Two rows play each game, the first against the second. How much does the first row win by? 15 is about a draw, 30 a big win and 0 a big loss. Wins can go round in a circle: one row can beat a second, the second a third and the third the first. Each row has two weighted sums of its numbers, A and B, taken from their middle values. A row wins by its A times the other's B, less its B times the other's A.
[-36 -17 -22   2 -44  50 -26   8  36  12  12  25   6  29  15   3 -32 -36
  33 -30]
[ 27 -23 -76  -8   4   8  14 -15  48 -90  -5  41   2  64 -10 -15 -72  62
 -67  -1]: 14
[ 54  21 -46 -17  21  48 -32 -74   9  19  37   6  27 -18 -18  52  71  32
  24   4]
[  -3  -66  -26   33 -127  -65  -18  127   26  -14   95  -22  -30    2
    4  -14  -17   23   46   -6]: 1
[ -4  16  45  31  45   8  11 -14 -13  25   5 -22  -1 -21  -9 -12   1 -18
   5  10]
[-29  12  -4  35 -32 -52  34  30   7  10  29 -41 -34  -1  -8   9   7 -12
  24  17]: 14
[ 18 -24   8 -42 -10 -30 -53  55 -30 -32 -65  44  20   2  22 -54 -42   4
 -26  -4]
[-36  -5   3 -19 -30 -33  46  -2 -31   5  -9  -3 -28  25  -2  49  14  13
   7   4]: 10
[114  22 -43  -4  54  13 -87 -54  25  18  31  10  52 -78 -53  21  72  49
  -4   1]
[-18  -4  20  -9 -30 -19  26  17 -10  14  -7   4 -38  10  31  11  12  -3
  18   3]: 14
[ 12  14  59  20  64   2 -38  15 -33  32 -14 -48  12 -49  20 -58   8 -44
  15   6]
[-26   4  -5  11 -23  -8  17  12  35  -1   2 -13 -12  19   2  14 -15  -8
  15  -8]: 15
[-19   8  21 -37 -27 -15  -8  26 -11   3 -42   7   6  -2   6   0   2 -20
  19 -12]
[ 32  -8  59 -85   2 -11 -90  48 -73 -28 -93  56  71 -37  24 -75  -5 -15
  -8 -10]: 15
[-15   4   9 -13 -17 -15 -10  13  -3   5 -35  -2   6  15 -13  10   3  -2
   3  -6]
[ 16 -24 -36 -19 -16  -6 -15  20   9 -57 -26  27  11  30   4 -19 -52  47
 -55   7]: 14
[ 47  11  16 -61  -3 -21 -51  -6 -71   0 -40  27  30 -35 -19   6  56  21
   4   2]
[-23  11  52  -7  -2 -43  27   7 -57  20 -24 -25  -8 -21  -8  -3  11 -14
   7  10]: 17
[-32  -7  13 -87 -58 -26   2  23 -56  -1 -36  20 -32  24  18  16  22  -8
  27  -3]
[-23 -12   7 -11 -24  -5  24  11 -17  15  -4   0 -23  13  27  23   0  -1
  14   6]: 18
[-21   7  -7  16   0  12  32 -17  -2 -10   1   6 -24  37 -12  42 -12   9
  -5  -2]
[ 43  19 -20 -41  -9 -26   8 -25 -33 -27   0   1  -2   5 -17  63  45  70
 -22  16]: 9
[-18   2 -10  37   8   8  22 -18  26  -3  25 -21  -5   8 -15  21 -16   1
   6   7]
[-31  -6 -46  27 -29  36   7 -20  40  -7  16   8  12  37   2  31 -25  -5
   4 -25]: 23
[-27  -8  17 -29 -21  23  -9  19 -25  20 -27  30   0  -6  20   3 -12 -25
   5 -15]
[115  29 -49 -36  27  23 -92 -50   6  -3  29  15  42 -77 -41  25  84  55
  -1  -7]: 16
[-25   6  23   7  -8  19   8   5   0  28   3   2   9   3   8 -11   1 -50
  16 -12]
[ -7  13  91  15  37 -45 -27  46 -61  39 -21 -65   3 -73  24 -68  21 -49
  10  26]: 20
[-37  -4 -23 -57 -72  11  -6  19   9 -17 -28  33 -11  37  15  33   6 -17
  36 -24]
[-10  -2  22  21 -41 -52 -21  98  19  22  18 -76   2 -47 -14 -68   7 -29
  37 -10]: 11
[-17   9  50  13  30 -15 -10  13 -20  19 -19 -44  34 -17 -17 -39   0 -32
   5   1]
[ -1   5  54  -5  39  11 -24  20 -31  23  -7 -10   7 -23   9 -51   4 -55
  10  -3]: 21
[-43 -18 -63 -63 -97  53 -32  25  35 -27 -17  55 -10  56  30  32 -11 -16
  46 -45]
[ 38 -13   3 -66 -18  26 -59  15 -23 -50 -68  73  24   2   6 -32 -25  27
 -27 -17]: 5
[ 65 -13 -18 -36  15  28  -9 -20  -1 -71 -38 103   1  29  -4 -21 -62  50
 -60 -15]
[-10   6   7  17  14  19   1  -9   6   9  10  -3  -4  -4  10  -5  -8 -20
   0   4]: 10
[  4  18  38  34  54  12  24 -24  -9  20  23 -37 -11 -19 -13 -10   5 -21
   4  10]
[-19  19  48  69  44 -28  65 -22   1  27  17 -69  -4 -12  -6  -9   9 -11
  -9  41]: 15
[  0  19  69  11  73  -4  12 -10 -56  40 -25 -41  -2 -28  24 -52   4 -25
  -8  31]
[ -5  -2 -47   6 -27  21  18 -19  28  -7  27  14 -19  30   3  48   9   8
  19  -7]: 16
[ 29 -18 -31 -66 -32  -5 -44  17   1 -55 -58  42  23   9  -5  -3 -31  60
 -39  -6]
[-23 -10 -15 -37 -47  21 -24  17  -5 -10 -27  47   6  28  19   7 -18 -24
  17 -22]: 16
[-46 -15 -48 -33 -72  57 -16  11  26 -16   0  54 -16  53  22  24  -8 -28
  34 -42]
[ 39 -16 -62 -33 -22  -9 -15   2  43 -70 -35  49   7  31 -27   8 -39  63
 -43 -13]: 2
[-47  -4 -44  23 -32 -22  66 -22  43 -29  37 -11 -27  68 -15  76 -23  32
  -1  -3]
[-31  -5  -5   5 -15  17   9  -3  27  11   1  -3  12  22  -4   1  -5 -30
  20 -22]: 12
[-32   7 -10  38   7 -10  48 -19  39  -7  22 -31   1  30 -24  21 -10  -5
   7  -6]
[ 42 -15   0 -79 -17  12 -38  14 -16 -53 -71  76  33   0  12 -28 -32  24
 -23 -20]: 13
[-26  -8 -22 -18 -47  24  -3  17  11   4  -4  27 -14  26  10  22 -10 -18
  19 -21]
[ 23 -18 -47 -48 -33  -1 -31  16   9 -56 -45  43  14  29 -12 -11 -45  57
 -37  -8]: 15
[-24  -3 -18  23 -44 -41   1  50  23   4  39 -35  -9   1 -24   3  -6  -3
  19  -5]
[-23 -12 -34  -6 -24  23  16  -7  22 -21  -2  18   0  33   4  32 -28   2
  -2 -13]: 17
[-16 -11  41 -28 -22  10 -16  28 -55  27 -30  24 -13 -13  39 -15  -1 -42
  16  -3]
[ 34  -8 -36 -76 -32   4 -37   8 -13 -71 -63  70  19  14 -19  -6 -27  45
 -24 -12]: 18
[ -4  12  34  10  33   5   4 -16 -31  11  -5 -17   2  -6 -17   0   3 -21
   2  -1]
[-30 -35 -34  15 -39  23  41  -2 -19   1  47  32 -57  37  51  32 -23   6
   3  21]: 15
[ 28 -46 -46 -51 -31  19 -30  19  19 -96 -44  81   6  48  -4 -39 -90  78
 -58  -7]
[ -8  16  44 -22   9  -3 -19  22 -20  18 -34 -17   4 -28  -4 -21  15 -46
  26 -14]: 15
[ -8 -35 -12   3 -78 -53  -8 106   0   7  48 -17 -53   2  13  -4  -4  13
  42   1]
[ -5  -2 -64  24 -12  12  31 -28  46 -13  41   3 -21  38 -26  49  -9  21
   4  -6]: 22
[-20  -8  18  13  12  30  -6 -12   1  10   3  -1  25  -5  11 -25 -10 -42
  -1  -3]
[-42  13 -17  25 -43 -56  76  13   8   0  34 -25 -40  26 -15  51  -3   8
  29   4]: 22
[ 48 -10 -51 -40 -11   2 -27   0  40 -70 -27  50  20  23 -23   3 -40  55
 -46 -16]
[ -7 -13  -3  42   7  20   0  11  18  30  42 -24 -14 -20  28 -24 -15 -28
   5  11]: 15
[ 25 -24 -44  -7  -1  16  -2   3  24 -76 -33  48  14  47 -16  -8 -69  53
 -54   3]
[-24  -7 -44 -14 -41 -17  31  -8  26 -20  27   3 -34  35   3  61   4  17
  12  -8]: 13
[ 28 -27 -45   3  19 -24  10  17  37 -73 -32  27   2  31 -13 -45 -71  74
 -82  14]
[-10  21  77  -8  34   9  -1   7 -43  36 -50 -24  22 -46  24 -55  15 -67
  17   1]: 15
[ 40 -22 -57 -25  -2  23   3 -19  34 -87 -32  77   9  61 -13   8 -59  63
 -66  -7]
[-22  -7 -32 -19 -33  16  -3   7   5 -15  -5  19 -12  34  13  30 -21 -11
   5 -15]: 17
[ 127   43  -44   51   65   51  -73  -81   77   61  113    1   53 -103
  -60  105  127   45   42  -20]
[-26  -9 -21   4 -19  27  17 -15 -22   4  11  29  -9  35   8  35 -16 -12
  -6  -3]: 18
[101  10 -28  -4  54 -67   3 -78 -44 -14  37 -27 -12 -34 -44  76  58 127
 -72  61]
[ 25 -29 -48 -28  -6   1 -14  13  23 -68 -28  40   9  44  -4  -9 -58  55
 -56  -4]: 21
[-33  23  45  49  22 -17  68 -24  28  13  18 -55  -1  15 -17 -11  -5  -7
  -4  13]
[  2   3  34  14  21  13 -34  27 -17  27  -1 -20  12 -37  22 -44  -6 -36
  11   7]: 14
[-15  -6  18  -9 -19 -27   7  29 -14   8 -12  -8 -35 -12  28   4  11 -17
  11  -2]
[ 30 -17 -47 -40 -14  -9 -24  -9  27 -69 -32  33  26  22 -24   3 -39  60
 -55   1]: 15
[-31   0 -33   9 -36  13  12   4  30  -7   4  -3  15  34 -19  17 -15 -13
  20 -23]
[ -9   9  26  26  33   4  13 -16   0   9  13 -36  11  -9  -4  -6 -10 -16
 -10  11]: 23
[-33  -1  -1  17  -6  18   9 -11  32   6  -2 -11  19  14  -7   0  -5 -37
  13 -24]
[ -7   1   7  28  29   3  20 -14   6   5  12  -9   9   5   1  -4  -4 -11
  -8   7]: 17
[-10 -16 -15  22  -8  17 -19  20  18  14  30  -8 -17  -5  19 -21  -9 -22
  -1   0]
[-26 -11   2  16 -22   7  21   7 -14   9  13  -1 -30  13  31  12  -6  -2
   3  10]: 16
[ -8   8  10  18  24  -2  -1  -7  -3  -4  -2  -9  -5   2  -7  -4  -9 -17
   0   1]
[ 46  -7  24 -68   3  -4 -76  26 -28 -41 -74  66  50  -4  -2 -55 -14  -4
 -23 -21]: 16
[ 123   40  -52   80   63   36  -80  -38   70   62  109   15    6 -102
  -51   38   68   19   23   -6]
[-16   6  75  36  28  -8  10  19 -26  50   6 -35   1 -53  21 -47   6 -65
  11  11]: 3
[ 29 -47 -49 -23  -9  16 -12  31  14 -91 -36  73  -4  46   5 -47 -97  65
 -68  -2]
[-27  19  86  12  44  -7  39   5 -44  45 -37 -33  18 -44  11 -37  21 -59
   9  -1]: 8
[ -1  -6  19   8  -6  32 -43  22  -4  25  13 -11   4 -28  32 -47 -11 -43
   3  10]
[ 10  -2  38 -14  12   6 -54  49 -31  22 -24 -22  28 -56  21 -58   6 -61
  13  -8]: 13
[-34  10   1 -16 -12   8  25 -12   9   0 -16  16 -10  36   7  29  -7 -20
   8 -10]
[-11  -2  29  31   9 -27  -6  30  -2  19  14 -46  15 -20 -10 -39  -4 -18
   7   1]: 15
[-33  -2  24  38   3 -27  41  23  14  31  35 -40 -23 -14  -7 -28  -1 -32
  17  11]
[-20 -12 -27  -1 -21  12   8  -7  17  -8  12  27 -16  36  11  26 -17   6
  -3  -6]: 11
[  4  20  61 -33  23   2 -43  23 -60  15 -40  -6  14 -39  -4 -31  13 -47
  14 -16]
[-15  11  74  -5  18 -56  19  22 -59  32 -38 -47  -8 -44   8 -20  22 -20
   3  20]: 16
[-24  -2 -50  20 -28  16  36 -20  17 -27  17  11 -20  55  -2  54 -31  12
  -4  -3]
[ 21 -45 -47 -67 -41  11 -47  27  -1 -76 -60  94   9  46   2 -30 -76  63
 -42 -13]: 16
[-20 -38 -13 -15 -44  -7  14  29 -24  -4   0  12 -29  28  31   7  -9  16
   2   9]
[-27   0 -60  79  -2 -15  58 -11  82 -20  76 -30 -59  48 -11  54 -42  31
 -15  17]: 9
[  9 -16 -27 -48 -25  15 -14  23   9 -41 -59  63 -13  24  -4 -28 -58  19
 -30 -24]
[-19  -5 -24  43 -11 -28  43   0  43   1  39 -34 -43  15  -4  31 -10  23
  -4  16]: 10
[-42 -13 -33 -49 -61  15  25  -8  -9 -23  -5  49 -33  51   9  53  12  -4
  21 -14]
[-17  -1 -30  49  14  12  34 -28  35 -14  37  -2 -20  41   9  15 -26  15
 -14  12]: 15
[-29 -12 -19 -53 -47  19 -17   7   3 -17 -34  43 -12  37  14  19  -6 -24
  17 -27]
[-12   7  65  13  24  -3   3  16 -45  49 -31 -34  23 -29  21 -48   7 -55
   9   2]: 15
[ 63 -16 -53 -29  -1  24   6 -22   9 -84 -38  98   4  47 -17   5 -47  67
 -72  -3]
[ 19 -28 -21 -65 -27  17 -39  18 -34 -56 -59  86   8  33  12 -17 -53  32
 -40  -7]: 19
[-10   0  16  -3 -14  -2  -7  17   0  12 -13   4   2 -19   8 -11  -2 -24
  12   1]
[-22  -5 -10  44   3   0  39  -2  31  19  42 -19 -27  13   2  11 -14   1
   4  11]: 13
[-30  23  21 -47  49  62  54 -98 -70   0 -80  64 -29  14  64   5  18 -39
  -4   6]
[ -5 -16 -20 -11 -16  28 -33  10   1  -7   1  33   5  10  14   2 -17 -30
   8 -13]: 13
[-28   1 -15  48   2  17  45 -22  59  -3  29 -21  19  37 -26  13 -18   0
  -1  -9]
[-27   6  15  25   0 -10  42  -6   3  15  10 -21 -13   5  -8  16   1 -12
   8   5]: 15
[ -4 -11 -19  32   8  22 -15   3  15  12  40   1   0  11  20 -14 -30 -11
  -1   2]
[ -6  11  19  14  25   9  10 -15   2   6 -15   0  25   8   0 -10   6 -10
   1   4]: 13
[  9  -6  88  -2  -7 -52 -66 104 -47  33 -27 -64  16 -92  24 -93  19 -64
  27  16]
[ -7   7  11  58  43   0  48 -29  21   9  39 -33 -15  16   4   0 -14   8
 -16  19]: 8
[ 28  -3  53 -55  19  28 -76   9 -71 -23 -75  49  46 -33  22 -60   7 -32
 -12  -2]
[ -9  15  42  -2  37  -4  13  -8 -28  10 -17 -18   6 -19 -14   3   8 -22
   0   2]: 15
[-30   6   6  22  68  51  46 -78   9   9   6  23   5  32   7   0 -12 -32
 -24  -1]
[-27   3  10  36  10   4  42 -23   2  11  20  -4 -22  19   2  21  -7  -8
  -4   4]: 21
[-33  -3   4  23 -20  10  17   5  26   4  10 -16  26  14 -20   3  -7 -17
  11 -10]
[-17 -16 -26 -24 -31  23 -20  10  12  -9 -16  45   7  29  12   0 -18 -15
   2 -19]: 15
[ -3 -11   7   6  -8  12 -22  35   0  23   6  -4  -4 -30  24 -36  -3 -29
   8  -1]
[ 37  11  25 -55   4 -11 -38   3 -62   9 -44  10  36 -37  -9  -4  48  14
   1   7]: 15
[-16  -6 -24  19  -5   6  12 -10  22  -7  15  -3  -2  19  -6  13 -20   1
  -9  -6]
[ 44 -26 -23 -14  13  38 -12  -1   7 -70 -26  78   6  40   9 -51 -86  45
 -56  -7]: 13
[-26  13  29  86  47 -31  80 -34  -4  31  39 -54 -25   4  -2  -5  -2   8
 -17  34]
[-20 -13 -15 -64 -54  17 -31  27  -9 -14 -43  52  -4  32  23   3  -3 -31
  31 -31]: 17
[  1  23  46  -3  27  -1 -10  16 -34  23 -21 -35  -3 -42   5 -32   9 -45
  21   4]
[-21  17  13  11  -2  -3  36  -7   7   5 -10 -21 -17  14 -15  14  -2  -5
   3 -14]: 15
[-18   2 -28  81  33  -4  58 -30  57   0  63 -40 -29  30   1  11 -30  20
 -21  34]
[-19  -6  37  21  18  48  15 -10 -19  41   0   5 -10 -20  47 -31  -5 -53
  12  -1]: 16
[-18 -19  19   4 -16   8  -2  22 -28  20   6   3 -27 -10  48 -12   2 -17
  11  18]
[ 127   11  -34   67   45   26 -100  -25   43   62  127   -9   45 -127
  -55   98  127   43   29  -10]: 22
[  1 -27 -32 -54 -34  13 -27  17   0 -53 -54  66  12  48   2 -18 -57  26
 -34 -17]
[-22   1 -48 -12 -14   5  36 -39  34 -18   4  17 -21  55 -19  61  -7  35
 -14 -14]: 18
[-16   4  13  22  -8 -19  15  25  17  15  23 -40 -19 -13   2   8  -2 -14
   2  10]
[ 18   4  -2  44  49  20  24 -37  27  35  39 -25  -2  -8  -9  -3  14   4
  10   4]: 15
[-13  11  -5 -34 -41 -19   1  21  -7 -22 -31  16  -7  32  13  21   0  -6
  27 -16]
[ -23  -12    0 -112  -67   17  -69   57  -34  -16  -69   64   -8   -2
   47  -31   12  -54   42  -26]: 17
[-18  20  65  17  14 -22  16  15 -17  24 -35 -30  29 -22 -20 -35  17 -44
  14  -2]
[-20  -3  11  28   5  -6  34  -6  12  11   1  -7   9  25 -23   1   1   8
   5 -11]: 16
[ -9  21  27  32  43 -12   9 -12  -2   1   9 -42   9 -17 -14 -20   2 -21
  -3   5]
[ -3 -13  -7 -78 -28  -3 -21   9 -29 -36 -68  38  19  19  27  -1 -13   3
 -21  -4]: 12
[-25  -7   4 -72 -60  17 -39  36 -11  -9 -56  53  -8  24  35  -8   5 -34
  38 -31]
[-37  -6 -16 -37 -55   2  33  -7 -15 -14 -11  37 -41  52   5  49   9   1
  29  -9]: 12
[ -14  -23   24 -107  -68   24  -78   68  -31   -8  -53   68   -9  -11
   63  -43   18  -69   58  -32]
[  7  -1  28  12  28  32 -35  14  -9  19   2 -10   5 -28  21 -38  -3 -45
  11  -1]: 14
[-24  20  75  -1  37   4  42 -17 -44  36 -33 -17  15 -28  21 -30  15 -62
   8   1]
[-12  13  58  50  30 -38  46   2   1  29   4 -59  -1 -23   3 -17  15 -14
  -1  24]: 19
[-29 -20   2 -17 -46  -1  24  19 -18   4  -9   0 -17  11  31  17   9  -4
  25   0]
[ 24  -5  19 -62 -16   5 -61  24 -52 -31 -69  64  41  -7  18 -25  -6 -11
 -14 -11]: 16
[ -5   6  32  59  64  -6  21 -14  11  38  38 -71 -12 -25  12 -45  -4 -17
 -15  30]
[ -4   4   1  49  41  10  40 -31  19  12  37 -11  -5  10   2   4 -15   7
 -19  20]: 20
[-35  -8 -35 -34 -66   8  21   9  21 -18   0  28 -31  37  10  47   3 -10
  31 -22]
[-17  -1  -7  47  -7 -14  29   9  48  10  37 -30 -19  -3   6   7  -5  -7
   4   7]: 14
[-19  -1  -2  40  64  62  22 -59   6  24  27  13  14  27  12 -32 -21 -34
 -12   5]
[-34 -19 -67  73 -30 -13  84 -22  59 -26  59 -19 -58  79 -20  67 -35  40
  -5   1]: 12
[-25  -7 -31 -17 -51  21  23  -2   8 -11  -4  25  -9  53   6  39  -4   9
   5 -11]
[-11  24  91  53  63 -27  31  10 -33  56  -4 -78   5 -63  15 -55  20 -50
  -6  27]: 19
[  3  13  62  -3  27   9 -50  34 -48  28 -24 -29   7 -54  33 -76  -5 -52
   9   7]
[-41   2  -5 -74 -52  -6  24  12 -21   5 -26  29 -26  39  14  61  27   0
  38   1]: 15
[   3   17   92    7   40  -20  -51   63  -42   51  -46  -52   38  -74
   13 -107   10  -75   22   -2]
[ -4  14  19  25  40  18   7 -19 -17  11   6  -9  -3 -14 -12   2   5 -19
   0   4]: 14
[ 21 -45 -38  -3  11  -7  -8  17  21 -63 -17  25  11  35  -3 -33 -81  69
 -69  13]
[-23  13  32  32  27 -26  48 -20  -7  10  -8 -23   8  19 -27   0   5   6
  -3   5]: 15
[  -3  -27  -14  -35 -101    2  -81  102    2    1    1   41  -10  -33
   10  -30    2  -31   50  -16]
[-12   3  32  -9  -4  -6 -25  21 -19  21 -19  -9  -2 -28   6 -32  -2 -38
  10  -7]: 13
[-21   0   4  22   8   2  28 -13   6   1   6 -12   7  21  -7   0 -12 -17
   0  -1]
[-23 -12   2  55  16   1  35  -7  -6  17  38 -24 -34  13  28  12 -10  -5
  -2  25]: 15
[ 12   2 -31 -49   1  17  16 -34  -5 -41 -59  51  19  38  14  23 -20  37
 -43   2]
[-26  -8  -9 -32 -44   0  -1  21 -14   2 -10  24 -19  23  25  13   8 -32
  28 -12]: 16
[-18   9  -1  -4 -18  -5  -4  11  14  -1 -10  -2  -8   3  -7  11  -2 -20
  18 -14]
[ -5   4  23  66  54   0  41 -15  18  26  44 -46 -13  -4  16 -33 -15 -10
 -10  29]: 13
[ -8  14  37   1  27   6  18 -12 -26  12 -15   1   0  -7 -13  -2   3 -20
  -3 -10]
[ 32 -34 -65 -13  -6  27  -2  -9  44 -60  -9  67  19  39  -5 -18 -64  60
 -68  -2]: 15
[ 47  18  17 -19  56 -25  17 -57 -36   8 -15 -14  25 -29 -36  27  58  56
 -14  19]
[-14 -36 -12  22 -84 -53 -16 114  25   2  64 -35 -29 -13 -10 -14  -5 -10
  42 -12]: 17
[ -6  -9  24   1  -1  13 -43  26  -2  14 -17  -4  21 -25  16 -38 -12 -40
   4  -6]
[ -5   6  12  67  42   3  28   9  27  22  42 -35 -12 -25  18 -38 -12 -13
  -5  25]: 13
[-34 -12 -31 -56 -72   2  -9  25   8 -13 -14  35 -21  34   6  34   7 -17
  28 -24]
[-29  -9 -26 -19 -36  -7  23 -12  27 -25 -11  14   1  47  -7  45 -16   9
  -2 -12]: 13
[ 32   1  11 -49  16  25 -57  11 -58 -20 -67  65  40  -7   8 -36 -10  -6
 -20  -7]
[ -40   -9  -37 -100  -75   29  -26    7   -6  -28  -45   60  -27   48
   26   32    7   -3   25  -30]: 22
[ 51   8 -17  -7  26 -59  16 -42 -31 -18  18 -14 -10 -17 -21  58  36  83
 -30  33]
[-31  13  47  42  31 -16  70 -27 -15  29   8 -38  -2  -5  -5  11   5 -23
  -5  12]: 14
[-36  -7  -5  11 -28  26  26  -4  30   1   2 -14  22  28 -14   2  -4 -24
  22 -21]
[-26   3  54   3  -9 -14   5  40   8  27 -22 -43  27 -33   3 -52  12 -48
  26 -14]: 17
[-16  14 -20   5  -9 -11  39 -18  17 -17  -9   9 -11  36 -30  48  -3  16
   1 -12]
[-24   9  11 -10 -54 -42  -9  51   9  14  -2 -33 -13 -16  -7 -10  14 -17
  26 -14]: 12
[ 12  11  66  19  42  15 -61  38 -23  43 -21 -42  23 -63  27 -84   4 -61
  17   5]
[-21  17  71  12  37 -20   3  24 -40  46 -10 -72  10 -63  25 -55  21 -70
   8  27]: 20
[  6   1 -31  -9   0  24   7 -28  -2 -11  10  36  -6  33  -3  31 -10  25
  -2   3]
[-38  -5 -16 -79 -66  16 -28  28  -7 -12 -44  49 -26  30  26  17   3 -19
  38 -27]: 15
[-13  12  68  29  24 -28  11  20 -39  52 -10 -41   3 -62   5 -36  20 -57
  22  21]
[-18   1  46  -4  -4  -7  -4  19 -26  24 -16 -16   8 -22   4 -29  13 -34
  17  -3]: 14
[ 56 -10 -16 -55 -17  13 -34   6   3 -46 -46  55  18  -5 -10 -12 -18  33
 -20 -26]
[-35  15  43 -25 -33 -35  18  33  -1  23 -33 -33   6 -16 -15 -21  20 -28
  34 -15]: 15
[-15  -6 -49  68  15  13  20 -17  70  -2  73 -24 -39  20   7  12 -36  15
 -11  16]
[-14   3 -46  23 -12 -30  47 -32  47 -24  37 -16 -36  42 -28  64 -11  53
 -20   6]: 14
[  6  -1 -50 -18 -31 -14  19  -6  19 -21  25  14 -26  23  -6  48  14  27
   1  -9]
[-14 -15   4  49   4   9  26  13  30  23  52 -28 -30 -26  33 -14 -20 -18
   0  14]: 18
[-18  -1   6  -1 -19   3 -10  19  11   3  -9  -2  -1   1  18  -6 -12 -21
  11  -4]
[-16   8  54 -10  24 -20   2   1 -34  14 -39 -19  44 -13 -18 -35   6 -26
  -2 -10]: 18
[-11  10   1   8  12  17  11 -16  16  -2  -2  -8  -2  15 -11  20  -7  -9
   6 -13]
[ -9  11  -3  69  41 -26  51 -28  40  10  47 -49  -9  16 -11   8 -17  16
 -11  32]: 16
[-39  -8 -50 -78 -78  17 -28   6  16 -34 -33  57 -30  47  17  38   1 -11
  36 -25]
[-12  -3   0  39  12 -15   3  20  29  18  27 -50  -8 -26  19 -27 -15 -16
  -1  19]: 17
